(in the rows, 128 means zero)
The rows below come in pairs that one turn or mirror swaps. Which row does each named row swap with?
Z_850: [158 136 105 114 121 107 104 122 108 165 130 128 115 122 133 125 153 128
 145 141 124 146 109 162 138 136 118 167 125 125 131 104 100 117 125 169]
Z_870: [136 125 126 127 120  98 140 146 155 106 102 104 103 141 109 103 142 124
 116 102 145 129 102 145 147 174 158 151 118 150 146 169 160 106 116 146]
Z_135: [134 115 129 127 124 121 113 116 135 171 109 139 119 150 138 141 140 126
 177 129 137 129 127 131 153 114 122 171  96 136 124 119 136 115 140 155]
Z_85: [150 139 116 135 129 102 121 149 141 114 118 111  95 138 115  90 143 113
 104 119 151 125 102 141 126 181 161 140 109 160 153 165 145 118 123 138]
Z_620: [170 140 101 127 123  89 129 141 130 110 119 119 114 111 118  94 131 119
  89 127 133 138  94 164 112 170 151 142 119 148 148 155 133 119 123 126]
Z_844: [143 129 127 136 137 120 131 146 132 113 118 136 130 115 129 111 122 120
 100 111 154 140  95 152 122 181 152 138 103 163 137 173 158  98 115 117]
Z_570: [121 108 136 121 114 115 133 119 152 151  94 125 120 151 127 138 140 134
 171 108 136 131 118 134 169 124 130 175 109 131 124 132 154 105 129 157]
Z_185: [162 116  88 120 113  99 134 105 128 153 112 146 135 110 140 123 127 131
 129 136 114 137 111 150 128 103 123 168 107 124 121 111 125 117 141 125]
Z_345: [144 124 127 134 136 126 123 144 128 115 119 139 133 114 129 113 120 113
 108 111 155 138  96 152 120 178 154 145  98 164 137 175 164  94 116 116]
Z_543: [128 110 137 129 130 137 122 117 128 161 109 159 148 126 149 149 121 132
 160 118 144 141 112 141 145 127 122 165  94 143 115 133 151  96 129 129]
Z_458: [152 138 115 135 133 100 123 151 139 112 120 111  97 136 114  93 141 111
 103 121 149 127 105 144 125 180 159 137 108 161 152 168 145 116 123 139]
Z_926: [150 118 122 129 105 117 136 104 141 152 111 139 139 113 130 130 112 119
 142 137 133 138 126 136 127 101 139 175  88 115 137 134 134 108 155 106]
Z_351: [173 129  81 125 118  87 140 125 130 119 117 130 123 102 127  96 127 123
  89 132 120 136  98 158 112 141 144 150 113 138 137 138 130 118 131 116]
Z_312: [140 137 137 114 126 144  96 133 127 173 135 142 127 118 115 132 157 113
 162 121 157 149 135 143 147 132 138 166 105 123 158 138 130 105 123 166]
Z_300: [131 107 137 128 130 140 116 118 126 158 111 159 149 124 146 147 119 124
 161 117 146 140 111 143 140 130 127 168  90 145 117 139 157  93 128 126]
Z_853: [132 117 128 127 121 121 111 113 137 172 107 138 117 152 139 137 141 127
 176 127 139 127 124 128 154 116 124 172  97 136 126 117 136 116 139 152]
Z_71: [151 125 112 118 118 110 114 111 119 170 120 143 131 130 143 135 137 129
 160 137 122 140 111 151 142 112 113 170 116 120 125 104 114 116 135 157]
Z_950: [168 145 100 126 125  91 124 144 123 115 130 118 110 117 120  91 139 116
  93 129 134 138  91 163 115 174 146 140 127 143 151 150 123 117 120 144]
Z_569: [168 150 106 129 128  96 124 146 128 110 126 113 106 116 118  90 141 115
  93 128 139 138  95 161 115 176 149 143 124 147 151 151 131 117 120 139]
Z_830: [161 132 114 134 110 105 142 125 144 116 118 123 125 104 116 102 112 110
  99 132 140 137 113 145 110 142 161 156  94 130 154 163 140 109 145  98]
Z_679: [152 118 113 119 116 109 119 106 126 168 108 146 136 124 142 140 129 134
 160 134 121 141 115 150 140 105 116 173 107 124 120 107 125 118 139 141]
Z_784: [168 147  97 119 124  98 109 139 110 136 135 115 104 115 121 102 154 121
 109 137 130 145  98 169 124 168 136 152 131 137 144 128 104 118 118 162]
Z_700: [150 148 130 119 131 133 101 152 129 142 141 128 115 111 102 106 158 105
 124 117 163 148 123 150 132 166 157 149 110 136 173 164 134 106 115 159]
Z_105: [136 128 125 125 124 104 139 144 156 106 106 106 111 136 108 101 137 123
 108 100 146 131 101 149 146 175 156 151 116 149 151 172 162 104 116 145]
Z_883: [121 109 137 118 117 122 131 115 152 155  97 128 129 148 128 140 136 135
 167 107 137 133 119 138 170 121 125 178 106 128 128 132 154 102 129 157]
Z_518: [121 136 152 128 135 113 124 128 143 150 101 122 126 147 140 154 130 110
 161 127 158 146 131 133 158 134 110 161 113 105 143 135 137 108 116 135]
Z_925: [132 150 144 134 140 100 130 150 146 114 108 105 112 139 125 125 131 102
 116 122 165 145 118 142 141 175 133 140 120 120 160 166 142 109 106 126]
Z_255: [149 127 119 120 120 116 114 110 125 169 115 141 128 130 142 138 139 129
 165 136 127 141 116 147 143 109 112 175 112 123 123 101 122 116 136 154]

Z_950 swaps with Z_71
Z_570 swaps with Z_870
Z_679 swaps with Z_620
Z_883 swaps with Z_105
Z_543 swaps with Z_844
Z_351 swaps with Z_185

The rows below come in pairs that one turn or mirror swaps. Which row does each named row swap with?
Z_333: [150 147 151 119 134 154 138 157 119 130  90 127]
Z_491: [142 115 138  90 154 156 149 163 132 107 149 140]
Z_572: [142 129 115 103 137 157 115 147 127 123 150 151]
Z_930: [130 141 154 120 130 146 134 150 126 138 179 132]
Z_405: [170 127 160 101 144 165 139 111 108 122 143 130]
Z_140: [193 132 152 123 137 143 155 142 128  98 135 148]
Z_444: [157 116 150 165 141 149 119 170 141 115 150 124]
Z_480: [182 143 168 128 131 147 122 148 118 130 103 145]
Z_895: [131 120 142 129 157 152 137 163 123 117 123  96]
Z_463: [175 140 163 109 133 175 147 163 122 134 164 110]
Z_406: [176 125 146 167 130 162 155 157 120 128 140 136]
Z_694: [141 114 150 125 154 147 109 166 127 120 156 105]
Z_639: [155 139 142 126 124 146  99 144 131 121 122 161]
Z_878: [150 130 172 138 120 157 170 151 109 131 130 147]

Z_639 swaps with Z_444
Z_491 swaps with Z_878
Z_694 swaps with Z_480

The rows below come in pairs that one turn or mirror swaps. Which row does each named row swap with?
Z_143: [116 103 146 129 114 106  78 105 134 117 111 108 104 171 148 120 119 114
 168 159  89  97  88 113 137 139 109 128 140 126 121 122  99 111 132 131
 107]
Z_215: [ 97 120 121 120 119 119  81 123 151 100 112 106  95 132 155 130 133 127
 158 158  86 125 105 135 129 116 113 119 164 133 117 108  98 109 120 152
 123]
Z_767: [114  88 136 115 118 109  74 101 144 117 108 123 110 155 149 115 111 116
 174 134  85  99  92 140 136 132 117 138 137 127 139 112  94 107 130 134
 113]
Z_899: [140 121 129 152 122 166 124 137 113 124 137 142 151 158 112 122 133 127
  94 137 127 139 121 135 148 121 112 130 135 129 129 121 153 136 144 120
 151]
Z_428: [135 128 113 147 125 166 122 143 124 113 141 140 145 129 114 120 140 128
 109 135 118 150 134 147 140 111 124 138 143 129 121 107 141 128 143 123
 155]
Z_413: [113  96 150 134 107 114  87 110 137 115  98 105 107 184 155 128 128 133
 139 160 117 108  82 129 132 152  88 107 151 147 125 130 118 119 118 145
 112]
Z_656: [146 106 136 137 119 166 134 119 134 135 140 132 154 139 121 105 132 131
 116 116 132 136 138 142 142 137 114 154 122 134 125 100 145 123 147 115
 131]
Z_728: [144 104 144 157 112 154 122 127 114 127 123 135 149 182 120 118 133 134
  98 140 143 131 105 140 141 147  97 123 134 144 130 130 156 136 137 120
 140]
Z_436: [ 98 140 124 112 125 126  77 132 139  89 106 115 102 145 150 138 135 123
 137 159  87 122  97 133 126 112  97 106 167 130 119 112 119 116 120 149
 133]
Z_159: [ 97 111 138 124 115 113  77 113 142 107 103 103  96 161 157 133 125 126
 147 165  92 109  88 122 136 128  99 109 158 134 124 122 103 112 120 153
 116]
Z_212: [148  96 129 140 124 154 113 121 119 131 136 155 156 153 110 105 118 117
 129 113 114 123 119 150 146 126 127 155 115 123 143 112 134 127 150 105
 142]
Z_740: [144 113 134 143 121 170 130 125 128 130 142 138 154 139 113 109 132 129
 112 117 129 137 135 145 141 131 119 148 122 130 126 103 147 123 143 113
 141]
Z_174: [126 146 117 134 131 165 109 148 118 100 129 143 140 142 120 130 141 124
  99 140 111 142 119 142 133 108 106 120 150 128 123 113 153 132 137 125
 157]
Z_607: [154 111 139 155 120 152 121 125 107 131 141 143 153 169 108 109 125 115
 120 135 120 124 117 124 148 133 119 146 119 121 126 122 143 132 154 102
 139]
Z_361: [103 105 141 113 113 117  84 102 158 115 109  99 100 142 158 121 122 128
 167 143  95 109 104 132 129 138 106 128 147 135 121 104  99 101 119 146
 106]
Z_380: [109  97 144 111 112 119  91  97 161 120 111  97 104 142 161 115 123 130
 164 140 101 110 109 131 131 143 103 135 143 139 120 100 101 102 125 146
 100]

Z_607 swaps with Z_143
Z_174 swaps with Z_436
Z_767 swaps with Z_212
Z_361 swaps with Z_740

The rows below come in pairs that one turn or mirror swaps. Which row does each named row swap with?
Z_938: [118 140 157 146 138 154 177 121 121 115 151 122 132 129 113]
Z_130: [124 124 127 148 139 139 147 116 118  99 162 155 149 130 122]
Z_63: [154 166 146 143 122 151 118 140 110 142 109 140 104 148 138]
Z_636: [152 160 138 142 120 148 127 159 101 148 115 113 111 147 132]
Z_724: [125 126 136 140 139 137 126 137 116  97 145 143 165 107 114]
Z_305: [147 168 128 145 127 143 134 126  93 137 124 122  99 158 139]
Z_852: [122 130 135 147 136 139 142 120  87  93 155 117 121 103 119]
Z_160: [168 154 123 122 146 122 134 158 108 120 117 113 110 135 113]
Z_671: [150 150 129 142 127 146 134 150 129 145 129 151 140 167 134]
Z_552: [130 105 135 158 131 148 129 126 112  87 155 121 114 123 119]
Z_254: [128 125 153 135 139 136 145  99 131 114 144 120 137  99 128]
Z_881: [155 130 140 149  97 138 117 133 137 139 117 148 127 149 112]
Z_362: [156 130 138 154 119 154 116 157 124 132 122 118 104 158 130]
Z_717: [135 156 157 145 130 159 169 142 128 144 129 121 127 151 120]
Z_53: [151 138 123 124 155 119 143 138 100  93 137 114 114 112 108]
Z_674: [152 150 155 132 127 141 135 129 142 156 112 118 128 132 139]
Z_409: [140 126 120 147 142 112 136 124 121  93 126 130 139  97 138]
Z_272: [122 136 144 147 135 144 132 104  96  90 148 142 114 106 125]
Z_814: [149 149 137 136 127 143 113 167 126 137 116 140 157 137 123]
Z_67: [136 111 140 150 106 133 127 107 127 104 144 149 136 121 103]
Z_928: [128 148 127 148 136 139 143 100  83 100 151 124 106 130 129]
Z_139: [161 148 122 146 131 119 128 151 132 130  98 127 131 127 147]

Z_928 swaps with Z_305
Z_674 swaps with Z_254
Z_552 swaps with Z_362
Z_938 swaps with Z_717

